| -11.4 | -10.0 |  19.2 | -11.4 |   7.1 |   4.0 |  37.7 |  19.2 | -11.4 |  12.9 | -91.5 | -91.5 | -91.5 | -11.4 | -15.6 | -55.6 |  37.7 |  -0.3 | -91.5 |  -3.7 | : roped
| -28.2 |  -7.8 | -10.6 | -11.3 |  -1.8 |  38.5 |  -8.2 | -53.2 |  37.8 | -28.3 |   2.4 | -36.3 | -10.7 | -43.0 |  -1.2 |  27.1 |   5.3 | -31.5 |  19.1 | -11.4 | : musi
| -11.4 | -10.0 | -15.4 |  10.3 |   7.1 |   4.0 | -11.5 |  19.2 |  16.5 |  12.9 |  -5.5 | -91.5 |  14.0 |  -0.4 | -15.6 | -55.6 |  19.2 |  -0.3 |  16.5 |   9.6 | : gib
howmany roped: | -0.3 |
1
howmany gib: | -11.5 |
1
howmany roped: | 19.2 |
2
howmany roped: | -11.3 |
0

|  93.3 |  93.3 |  93.3 | -67.0 |  93.3 |  93.3 | -> Dage
|  44.1 |  44.0 | -54.6 |  38.4 |  82.3 |  44.1 | -> kitod
|  82.4 |  76.0 | -54.6 |  66.2 |  76.0 |  51.6 | -> kozik
howmany kitod: | 44.1 |
2
howmany kozik: | 75.9 |
0
howmany Dage: | 93.3 |
5
howmany Dage: | -67.0 |
1
howmany kitod: | 44.0 |
1
howmany kozik: | 82.4 |
1
howmany Dage: | 93.4 |
0

| -0.4 | -0.3 | -3.9 |  2.5 | 65.2 | -2.8 | -2.4 |  Zode
| 65.1 | -3.9 | 65.1 |  5.4 | -3.9 | -1.0 | 65.1 |  fasar
|  0.6 |  0.6 |  2.2 |  5.7 |  0.6 |  1.5 | -3.8 |  Sol
|  4.3 | -2.3 |  4.3 |  4.3 |  6.5 | -9.9 |  4.3 |  furir
howmany fasar: | -1.0 |
1
howmany furir: | 4.3 |
4
howmany Sol: | -3.9 |
0
howmany fasar: | 65.1 |
3

